Here are some points, each followed by its number:
ndarray[ 0.088  1.297  0.055 -1.151 -1.785  1.366  0.376 -1.244  0.575 -2.803  2.605 -1.145  1.868  2.774 -3.571 -1.090 -0.129  2.300 -0.810  1.431 -0.459 -0.830 -0.170  0.587  2.006  1.202  2.187  0.112  2.089  2.797] 0
ndarray[-0.831 -1.551 -0.302  1.128  0.103 -1.224 -1.178  0.444 -0.333  0.283  0.820  0.074  0.327 -0.957  0.093  1.117 -0.257 -1.603  0.062 -0.254  0.159  1.297  0.330 -0.383 -0.347 -0.774  0.180  0.079 -1.127  0.061] 1
ndarray[-0.818  0.338 -0.133  0.411  0.728 -0.656 -0.005  0.685 -0.025 -0.027 -0.235 -0.244 -0.394  0.183 -0.024 -0.165  0.120  0.005 -0.168  0.450  0.598  0.196 -1.143  0.704 -0.385 -0.661 -0.710  0.331 -0.461 -0.175] 2
ndarray[ 0.257 -0.065 -0.195  0.269  0.147 -0.190 -0.125  0.400 -0.172 -0.109  0.244  0.014 -0.323 -0.150  0.244  0.550 -0.233 -0.197  0.192  0.082  0.211  0.634 -0.193  0.080 -0.013 -0.342 -0.085  0.012 -0.296 -0.098] 3
ndarray[-0.353  0.335  0.027 -0.414 -0.531  0.108 -0.591 -0.626 -0.467 -1.349  0.891 -0.093  0.806  0.619 -1.086 -0.223 -0.233  0.074 -0.258  0.115  0.131 -0.293 -0.032 -0.026  0.201 -0.276  0.431 -0.102  0.357  1.015] 4
ndarray[-0.369 -1.076  0.776 -0.415  1.272 -0.368 -0.411  0.886 -0.787  1.953 -1.537  0.348 -0.499 -0.977  2.025  0.185 -0.568 -1.317  1.076  0.180 -0.217  1.317 -0.008  0.176  0.824  0.314 -2.246  0.455 -1.472 -1.206] 5
ndarray[ 0.796 -0.098 -0.913  1.183  0.018  0.282 -0.056  0.316 -0.138  3.447 -1.685  0.450 -0.787 -1.633  2.390  0.696  0.035 -0.515 -0.800 -1.592 -0.284  0.297  0.230  0.637 -0.080  0.492 -0.689 -1.465 -0.682 -1.327] 6
ndarray[ 0.098 -0.230  0.069  0.960  0.305 -0.118 -0.404  0.220 -0.165  1.553 -0.943  0.803 -0.819 -1.148  1.186  0.364  0.243 -0.785  0.367 -0.844  0.001  0.671 -0.291 -0.018 -0.517 -0.282 -0.615 -0.653 -1.311 -1.543] 7
ndarray[ 0.780  0.173 -0.196  0.580  0.974 -0.397  0.063  0.359 -0.483  2.525 -1.776  0.202 -1.214 -1.430  1.179 -0.202 -0.501 -0.573 -0.133 -0.323  0.021 -0.045  0.000 -0.228 -0.089  0.225 -1.362 -0.636 -1.249 -0.935] 8
ndarray[-0.172  0.025 -0.488  0.718  0.690 -0.592  0.130  0.034 -0.427  0.064 -0.019  0.341 -1.186 -0.734  1.093  0.813 -0.171 -0.952  0.384  0.048  0.429  0.781  0.415 -0.275 -0.695 -0.780 -0.136 -0.045 -0.692  0.029] 9
ndarray[ 0.357 -0.390  0.248 -0.270  0.337 -0.302 -0.192  0.760  0.620 -0.999  0.609 -0.229  0.617  0.834 -0.024  0.587 -0.162  0.451  0.031  0.179  0.064  0.537  0.431  0.279  0.130 -0.235  0.581  0.670  1.139  1.194] 10
ndarray[ 0.224 -0.412  0.193 -0.285  0.602 -0.362  0.033  0.186 -0.532 -1.033  0.353 -0.179  0.448 -0.061  0.191  0.555 -0.169 -0.324  0.169  0.166  0.676  0.803 -0.671  0.275  0.253 -1.007  0.012  0.905  0.349 -0.002] 11
ndarray[ 0.613 -0.514 -0.347  0.409  0.922 -1.212 -0.860  0.697 -1.083 -0.528  1.009 -0.510 -0.564 -0.110  0.432  1.365 -0.706 -0.429  0.435 -0.060  0.935  2.344 -1.130  0.495  0.025 -0.539  0.068  0.863 -1.283  0.067] 12
ndarray[-0.084 -0.924  0.617  2.086  0.989 -0.218  0.976  0.215  0.229  2.136 -2.441  0.653 -2.186 -1.929  1.665 -0.299  0.056 -0.642  0.608 -2.925 -0.905 -0.677  0.326 -1.566 -1.080 -0.015 -0.997 -1.483 -0.367 -2.479] 13
ndarray[-0.064  0.865 -0.244 -0.738 -0.411  0.538  0.318 -0.800  0.726 -2.186  1.290 -0.488  0.897  1.448 -1.858 -0.704  0.044  1.478 -0.278  1.009 -0.312 -0.212 -0.794  0.434  0.968  0.776  0.985  0.288  1.217  1.567] 14
ndarray[-0.025 -0.354 -0.478  0.573 -1.142  0.698  0.120 -0.075  1.462  2.203 -0.771  0.605  0.009 -0.547  0.764 -0.174  0.527 -0.282 -0.369 -0.584 -1.140 -1.242  0.987 -0.287 -0.129  0.298  0.310 -0.596  0.417 -0.885] 15
ndarray[-0.196 -1.091 -0.300 -0.458 -0.214 -0.368  0.120  0.967  0.923  1.550 -0.484  0.676  0.184 -0.014  1.196 -0.394 -0.137 -0.240  0.179  0.119 -1.111 -0.298 -0.514 -0.528  0.452  1.284 -0.182  0.083 -0.026 -1.026] 16
Which three points above are nearest to each new point? Their numbers follow each, nearest first.
ndarray[ 0.191 -0.105 -0.247  0.485  0.725 -0.812 -0.108  0.832 -0.638  0.734 -0.311  0.339 -0.669 -0.966  1.251  0.554 -0.178 -1.079  0.438 -0.308  0.324  0.445  0.068 -0.206 -1.038 -0.507 -0.651  0.433 -0.846 -0.881] 9 7 3
ndarray[-1.086 -0.413  1.517 -1.453  0.337  0.548  0.345  0.984 -0.119 -1.641  0.331 -0.503  1.974  1.284 -2.093 -0.165  0.857  0.845  0.343  0.796 -0.549 -0.394 -0.367 -0.371  0.064 -0.808  0.989 -0.025  0.428  0.451] 4 10 14
ndarray[ 0.294 -0.627 -0.288  0.260  0.667 -0.694 -0.482  0.712 -0.361  0.424 -0.511  0.385 -0.814 -0.899  1.382  0.764 -0.024 -1.059  0.627  0.012  0.895  0.695 -0.230 -0.327 -0.764 -1.043 -0.780  0.850 -0.826 -0.865] 9 7 3
ndarray[-0.105  0.456 -0.030  0.237  1.013 -0.826  0.200  0.163 -1.494 -1.484  0.952 -0.360 -1.017 -0.006 -0.602  0.934 -0.948 -0.473  0.542  0.710  1.037  1.869 -0.572  0.189  0.026 -0.438 -0.136  0.480 -0.999  0.765] 12 11 3
ndarray[ 0.046  1.539  0.060 -1.377 -1.991  1.766  0.359 -1.495  0.750 -3.486  3.023 -1.540  2.190  3.181 -4.306 -1.211 -0.099  2.344 -0.945  1.325 -0.424 -0.811 -0.239  0.629  2.418  1.618  2.531  0.155  2.463  3.274] 0 14 4
ndarray[ 0.327 -0.665 -0.054  1.004  1.124 -0.717 -0.633  0.147 -0.732  2.393 -1.617  0.161 -1.258 -1.467  1.401  0.419 -0.218 -1.012 -0.194 -0.508  0.099  0.803  0.044 -0.043  0.241 -1.189 -1.974 -0.492 -1.645 -0.927] 8 7 5
ndarray[-0.081 -0.019 -0.095  0.442 -0.585 -0.202 -1.490  0.391 -0.721  0.498 -0.529 -0.311 -0.260 -0.735  0.557  0.395 -0.399 -0.616  0.218 -1.394  0.352  0.551 -0.638  0.183 -0.338 -0.044 -0.424  0.069  0.147 -0.854] 3 7 9
ndarray[-0.099 -0.475 -0.325  0.326  0.902 -0.584 -0.510  0.594 -0.710  0.379 -0.402  0.347 -0.417 -0.670  1.240  0.424  0.017 -1.006  0.628 -0.406  0.445  0.606 -0.139 -0.128 -0.849 -1.032 -0.673  0.486 -1.089 -0.537] 9 3 7
ndarray[ 0.162 -0.067  0.058  0.202  0.869 -0.386 -0.257  0.844 -0.734 -0.904  1.083 -0.126 -0.086 -0.173 -0.179  1.148 -0.475 -0.595  0.888  0.260  0.941  2.228 -0.469  0.133 -0.013 -0.727  0.046  0.897 -0.688 -0.107] 12 11 3
ndarray[-1.112 -0.078  0.116  0.249 -5.291  5.817  2.478 -3.000  6.690  8.247 -5.319  2.245  1.916  0.335  2.310 -4.739  4.303  1.655 -4.193 -2.384 -5.853 -9.900  4.440 -2.140 -0.804  2.665  2.020 -3.721  5.069 -1.358] 15 13 16
ndarray[ 0.108 -0.155  0.108  0.393 -0.802  1.134  0.536 -0.830  0.408  0.279  0.699 -0.691  1.363  0.964 -2.035 -0.499 -0.192  1.796 -1.377 -0.277 -0.678 -0.017  0.046  0.207  0.944  1.732  1.422 -0.435  0.618  1.194] 14 4 10
ndarray[ 0.049 -0.434 -0.316  0.934  0.753 -0.485 -0.031  0.287 -0.241  1.588 -0.954  0.521 -1.146 -1.335  1.811  0.599  0.129 -0.968  0.263 -0.554  0.153  0.569  0.215 -0.289 -0.966 -0.556 -0.821 -0.406 -1.125 -1.134] 7 8 9
ndarray[ 0.780  0.327 -0.159  0.550  0.535 -0.104  0.715  0.741  0.185  1.755 -0.925  0.281 -0.563 -2.248  0.454  0.278 -0.535 -0.824 -0.118 -0.429  0.806  0.020  2.177  0.516  0.210  0.328 -0.080 -0.231 -0.304 -0.629] 8 7 9
